One turn moves each row of this set onto another row. After a few examples, where does it send each row asked below?
K169: 48	-32	130	71	-66	21	227	55	-112	-153	124	128	-59	-16	179	-275	-59	4	-132	33	173	-281	-209	49	142
K104: 69	-26	135	35	-79	39	130	55	-55	-117	234	153	-44	7	178	-232	-10	-43	-62	68	225	-314	-143	5	120
K100: -479	199	1	113	18	20	160	54	66	-185	191	40	-147	2	122	-107	-127	18	142	-203	-53	-111	132	67	-54
K482: 111	-14	123	70	-27	47	148	106	-95	-94	166	140	-17	26	186	-276	-52	-20	-40	34	174	-323	-139	20	177
K526: -4	-106	149	-108	132	119	-33	190	61	-227	33	12	90	-59	111	-122	-27	79	47	141	-58	-149	302	10	147
K571: 119	-51	150	23	-62	-27	163	37	-52	-141	153	184	-48	-37	143	-268	-53	-9	-66	29	146	-322	-176	-85	174
K774: -2	-117	231	-83	54	-204	150	-18	23	-159	-102	90	-11	-61	107	74	6	-122	157	-144	-88	-20	384	65	12
K993: -25	172	25	109	-248	-221	-9	-161	-44	-234	-80	263	-58	-40	44	16	25	255	57	-27	125	85	43	21	-107
K144: -461	126	75	144	-42	-24	206	122	30	-184	211	12	-135	74	196	-150	-116	-30	153	-196	18	-71	118	53	-20
K68: 25	150	-21	151	-156	-186	-53	-168	-13	-287	-107	240	-116	-73	101	31	2	283	4	-47	115	29	85	54	-69
K70: -476	159	0	93	38	26	185	149	68	-195	144	-26	-105	76	135	-94	-78	-3	105	-221	-27	-58	105	113	-35
K670: -60	-27	241	214	159	-87	-89	5	139	-145	21	117	23	190	137	8	-87	-104	8	-174	-152	-236	292	-23	33
K508: -164	-81	-28	-9	42	-64	239	-180	-135	-69	118	18	22	54	-251	-135	13	-71	-57	7	-126	161	28	-175	90
K51: 75	-38	43	72	183	-12	-180	-56	-59	34	88	-57	98	64	-81	-69	11	-49	190	1	-101	-65	272	103	39
K942: -112	-128	-7	7	-11	-96	202	-161	-73	-73	151	-24	3	35	-228	-56	66	-110	-102	11	-115	188	20	-150	115
K935: 35	136	-24	80	-176	-172	-59	-132	-32	-280	-129	272	-40	-61	68	-4	5	241	90	35	67	129	114	66	-76
K747: 9	167	-10	137	-152	-246	-94	-123	-36	-249	-80	243	-74	-57	86	-4	19	252	88	-39	111	97	88	141	-64
K584: -156	-49	-20	27	-102	-78	195	-172	-89	-50	150	-8	25	40	-248	-61	62	-3	-55	18	-75	180	-20	-208	56
K648: -439	151	52	117	4	41	240	114	39	-180	153	41	-130	62	202	-103	-130	-75	119	-204	-31	-115	141	124	-24
K714: -463	172	16	188	-4	31	215	65	-3	-174	157	-5	-131	57	150	-146	-132	6	50	-195	-16	-99	29	149	-48
K48: -46	-49	189	224	219	-91	-48	9	116	-143	43	116	67	162	56	-18	-58	-124	-73	-157	-203	-240	237	-24	108
K788: 96	-51	137	-5	-86	20	178	39	-141	-125	97	136	-56	23	127	-199	1	-48	-98	15	237	-318	-151	15	196
K480: 160	-28	54	29	156	-51	-153	-17	-73	42	88	-15	119	-3	-75	-64	60	-24	223	-22	-52	-124	223	99	67
K67: -473	184	12	138	2	-1	179	81	-48	-141	129	-21	-147	82	130	-95	-91	18	136	-250	27	-86	144	123	3
K159: 131	-46	143	43	-15	-30	153	83	-51	-131	133	163	-20	41	184	-203	-6	3	-128	-8	212	-307	-171	-10	165
K675: -85	-83	-29	84	-7	-78	172	-212	-68	-52	122	38	34	82	-232	-43	35	-77	-69	2	-146	195	56	-215	70
K288: 4	126	-15	113	-100	-172	-12	-176	-63	-291	-92	267	-47	-35	99	-28	-4	276	38	23	132	155	101	72	-125
K181: -113	-111	-44	68	-13	-56	157	-201	-82	-120	86	8	32	124	-227	-95	26	-104	-63	21	-119	211	-39	-171	25
K367: 78	-157	258	-73	37	-180	115	-47	4	-204	-142	104	-17	-32	159	20	-37	-79	106	-51	-56	-12	380	73	18
K421: -141	-114	-60	53	-33	-26	171	-154	-61	-117	99	-78	-18	39	-238	-80	39	-40	-85	-14	-137	151	-12	-215	118
K31: 0	189	0	87	-134	-211	-64	-174	-79	-270	-138	324	-60	-34	74	-51	-23	212	89	-26	104	21	65	120	-99
K86: -30	-57	113	-68	143	63	-38	206	77	-302	-44	69	88	-104	114	-105	-21	122	20	98	-88	-153	297	88	140

K675 -> K648
K714 -> K993
K670 -> K367
Now these:
K181 -> K144
K70 -> K747
K508 -> K100
K421 -> K67
K48 -> K774

One turn moves each row of this set onto another row. After a few examples, where does it send each row asked below?
K914: 2	-54	157	302	233	140	-96	-266	56	158	-95	-56	83	185	78	-49	-109	158	-22	126	119	-188	-71	-174	148	-278	120	-58	94	5	127	-13	145	-109	83
K739: -81	53	-147	296	-40	21	-21	-20	-270	-181	-207	141	171	-90	-51	-236	-69	-88	-258	-199	-159	-48	-21	-123	-65	-181	134	-47	100	25	-153	12	-65	-92	-172
K423: 94	167	-25	-4	-42	-56	48	192	-18	-44	61	-119	14	285	-27	-78	-178	-116	-50	126	12	-142	42	87	14	-140	49	20	-167	223	17	128	-102	-122	32
K299: -25	-14	-24	-30	25	178	116	204	-53	61	54	103	114	208	-48	-12	-169	8	-150	-116	3	76	-24	73	-97	-118	-28	-161	176	204	45	294	132	-114	-100
K55: -73	13	50	-12	120	-20	34	-82	-146	127	-234	-260	182	153	-108	-94	62	-59	86	22	55	-58	-94	-292	13	-136	264	-110	199	1	-97	32	-131	-115	82
K32: -223	152	-46	224	-59	-81	-81	32	-152	56	-134	-36	71	44	-91	-68	-159	233	34	-118	143	30	-174	-91	-71	172	148	150	119	197	238	-132	-31	16	131
K638: 65	18	-43	392	44	31	61	59	-40	-110	-122	244	128	227	-272	-99	67	-26	-29	67	-226	-143	-42	-92	55	-57	178	-117	47	9	162	149	75	-175	0
K878: 120	114	2	127	1	-167	-28	20	-228	-151	-2	-127	191	171	-70	-185	-13	-186	31	-178	116	-99	-320	-37	-95	-288	256	149	80	87	-7	52	-71	-160	60
K742: -78	112	2	205	65	-183	149	-135	5	-156	-62	204	127	-74	-74	142	-149	-65	-202	17	-177	2	-207	-157	-19	-54	240	41	223	-44	125	7	160	-78	75
K912: 182	-79	31	-49	130	46	153	4	142	-7	-40	178	154	159	-135	15	-107	-111	-315	-128	-73	-89	-122	-119	-197	-13	-17	-68	243	12	62	-33	-175	45	-51
K550: -85	65	-67	114	-116	-194	-25	-116	-159	149	-29	192	17	-67	85	-194	-79	-117	22	-210	-208	-242	-172	-96	205	61	-57	-119	186	108	134	41	73	-45	107
K106: -2	-16	-203	62	-1	119	21	0	-25	90	149	-48	199	231	-71	35	-284	-94	-102	-45	146	73	-39	-260	0	-38	54	-308	53	111	-46	-40	45	150	-187
K779: -75	107	-2	6	195	-152	-65	22	-4	-94	-138	53	100	315	79	91	-141	-96	0	-179	-151	-91	-217	-50	-9	-246	-50	9	-102	-103	205	-23	-258	128	194
K531: 61	24	-48	172	-20	34	252	-24	-82	140	-27	111	198	227	45	39	-120	-193	60	46	-103	-266	-112	-350	137	-88	65	-205	92	-30	104	48	66	12	62
K155: -80	88	-122	94	203	-3	-230	-268	135	122	-79	33	-150	92	136	52	-59	57	-188	-21	-98	-82	-265	57	216	-153	131	147	102	-32	174	19	-2	95	-32
K925: -68	100	-198	221	-47	-228	-66	25	-154	87	-232	-57	214	-19	25	-24	-113	133	-191	-27	-11	43	279	-32	-83	-183	-118	-89	13	76	95	25	108	8	-118
K543: -104	-88	45	117	27	70	2	45	-66	84	-209	80	-118	229	-172	-97	67	-23	-77	43	-196	-237	3	-116	119	-22	73	200	61	0	146	-221	-17	-97	-178
K46: 229	-43	-95	127	-44	21	-242	-167	194	28	-159	-17	113	172	24	-75	-27	-40	-96	-134	17	-86	-97	-80	-163	-90	15	-290	29	382	96	78	-148	-24	-107
K93: 37	154	7	100	120	15	-66	-316	190	149	-34	-158	-74	79	70	-100	-106	-34	-58	-57	-138	27	-250	-86	187	-265	46	183	-31	-32	158	-100	143	132	29
K69: -297	18	-31	142	-14	91	45	-122	9	124	43	125	15	130	20	-24	-12	92	162	-170	-68	-55	-288	-30	-61	-310	12	2	-6	-264	-44	109	-55	42	0
K5: 279	-52	-133	253	-6	-9	-184	129	-41	-125	-133	138	334	59	-66	-119	-40	-74	26	-155	-138	174	-88	-161	29	-60	-16	72	-85	-112	99	-27	-132	34	-169
K25: 189	-71	19	123	-164	13	-258	177	-56	12	9	107	109	-61	144	-253	-173	-75	-17	-249	-44	47	-229	43	89	55	88	55	118	135	113	117	148	16	-85
K964: -251	17	-66	146	372	-4	-90	-168	-33	6	263	-3	127	343	-49	-16	-144	-27	-50	-106	15	91	-25	73	-3	-168	112	-44	-25	-78	48	-21	-127	-25	-2
K218: 65	100	-55	-3	-7	-17	188	58	-10	-39	-75	141	106	288	60	128	-152	-69	-50	204	-106	-240	-70	-171	126	-153	-45	-74	42	61	24	46	50	-94	237
K950: -167	41	-33	111	-67	-68	101	-403	-202	17	-147	6	78	207	116	-234	-42	-51	-46	-41	16	-42	-127	-116	-42	-28	47	-87	242	333	59	49	7	-10	-235
K182: 98	-70	-46	95	101	-70	-49	-342	-195	56	-191	57	65	107	17	-242	145	-86	-38	-130	-100	-30	-11	-112	-145	-274	76	323	39	62	121	-61	63	62	-192
K254: 85	-204	-67	-52	144	157	-332	-23	-210	-154	-93	23	161	117	101	-277	-102	-156	-4	7	29	98	43	-110	-12	-157	-77	-12	76	91	110	-145	171	26	50
K908: 99	48	-158	149	74	164	-43	-70	-166	-248	-21	155	-77	183	24	-97	-219	58	220	64	54	78	-141	-219	-91	-180	-128	-28	99	-123	84	-23	-183	38	15
K539: 3	-97	-215	129	49	-56	13	32	11	21	0	-33	285	233	88	109	-156	-21	-262	75	128	67	57	-106	-119	-41	-164	-253	4	36	-7	-83	79	58	-123
K981: 105	-49	121	140	218	120	-117	39	-26	-50	-149	93	20	-109	36	-165	-35	-60	-167	-136	182	91	-192	25	-2	-177	-43	237	9	185	298	54	133	102	34
K145: -180	2	-120	80	-165	-77	-99	-74	-111	81	-82	231	-181	73	-60	-73	-26	-57	-46	-15	-218	-204	-220	91	151	18	-37	-29	135	39	142	-137	161	-127	58
K436: 16	149	-95	76	283	-5	-120	122	-170	28	-426	-20	109	333	26	-103	-147	-132	-111	-168	-83	-31	79	-91	99	-118	128	-115	1	-85	97	-12	-162	-24	163
K50: -91	-98	-94	77	-52	-169	-172	-226	-40	-22	13	46	171	-65	13	-148	-25	-279	-36	-2	27	95	-158	70	28	-50	195	10	-83	71	97	-32	255	-199	227
K409: 110	-62	24	181	-110	-40	-34	-70	13	334	-142	-7	156	156	-10	-108	-114	105	-114	-61	289	-126	-59	70	7	-152	152	180	160	-243	178	23	95	-57	8
K879: -108	-28	41	158	35	156	25	-192	-102	10	-4	-147	-31	-5	33	-84	-138	-110	-160	37	-18	51	-54	-95	-142	-226	226	-50	-154	-33	-119	12	-109	13	-318
K228: 58	99	-99	166	182	30	-176	-80	26	-104	-309	174	10	72	-151	75	-164	-124	126	-152	24	301	124	-46	-97	-183	86	23	-33	-74	181	46	-121	-69	-10
K346: -17	206	-18	77	130	-164	-33	-115	2	-134	99	-45	312	201	-28	-31	-143	-34	29	-189	-191	43	-230	-144	65	-239	-92	156	-83	-68	140	-117	-203	89	46
K929: 92	0	-142	264	35	35	-215	108	-61	-138	-233	235	266	157	-23	-51	-29	-54	-33	-19	54	61	-136	-160	-123	-45	-116	-15	-274	-16	124	40	-44	192	-104
K462: 139	-54	24	142	-169	167	180	-31	-72	97	-198	15	113	120	85	-378	-148	-81	-78	-125	-10	-4	-52	36	-163	-27	248	-9	244	38	-2	129	-35	-16	178
K655: -104	43	-32	224	107	-33	-250	-71	56	195	-178	-126	138	45	42	-104	135	180	30	-123	-101	-63	-233	-7	40	-285	148	-239	98	136	-1	144	167	138	34
K6: -16	-80	-103	139	-158	108	-370	242	-76	29	-27	70	106	44	44	-122	-72	98	-11	-140	52	36	-224	-9	-112	99	105	84	104	112	194	15	211	17	95
K842: -32	-54	-97	122	-46	-50	-33	-227	-28	221	-220	18	-52	-25	-62	-61	-139	100	-28	-115	194	17	14	-34	-37	-109	-233	-307	134	149	102	-3	-22	-233	50
K379: 85	150	28	28	42	-71	-97	-187	-130	-15	-70	-129	11	-10	-80	-247	-264	131	61	-97	-7	118	77	-20	-265	-150	228	75	119	49	14	-14	-149	172	154
K26: -118	73	-4	219	-13	170	0	-29	-68	129	-275	88	195	143	145	-112	-143	-169	-152	-95	176	100	-102	43	-83	-26	65	66	-335	114	137	77	82	91	-120
K285: 26	17	-202	18	-61	62	-272	-210	185	230	-152	-158	-49	15	-102	-60	-224	25	-14	-174	32	171	49	-208	60	-67	114	-129	91	29	1	-140	90	46	16
K646: -208	-77	67	239	-22	-166	-132	-81	-76	-107	46	104	147	62	-117	-182	0	-17	-88	-296	-35	-205	-162	-34	-47	-61	-25	41	-14	180	307	-91	-70	-192	211
K175: -87	155	-177	176	104	-84	-153	-233	-158	-39	27	82	-81	335	110	-49	-242	59	-220	-118	91	-185	-163	-25	164	-106	130	89	123	47	153	13	-176	-142	-194
K771: 42	-18	-107	107	-94	-18	-392	-161	243	185	-183	-73	137	90	-45	54	-194	73	-55	-46	213	49	-10	22	-43	7	155	-98	167	-82	68	-66	83	-21	19

K981 -> K299
K436 -> K543
K69 -> K50
Now these:
K950 -> K379
K93 -> K25
K929 -> K218

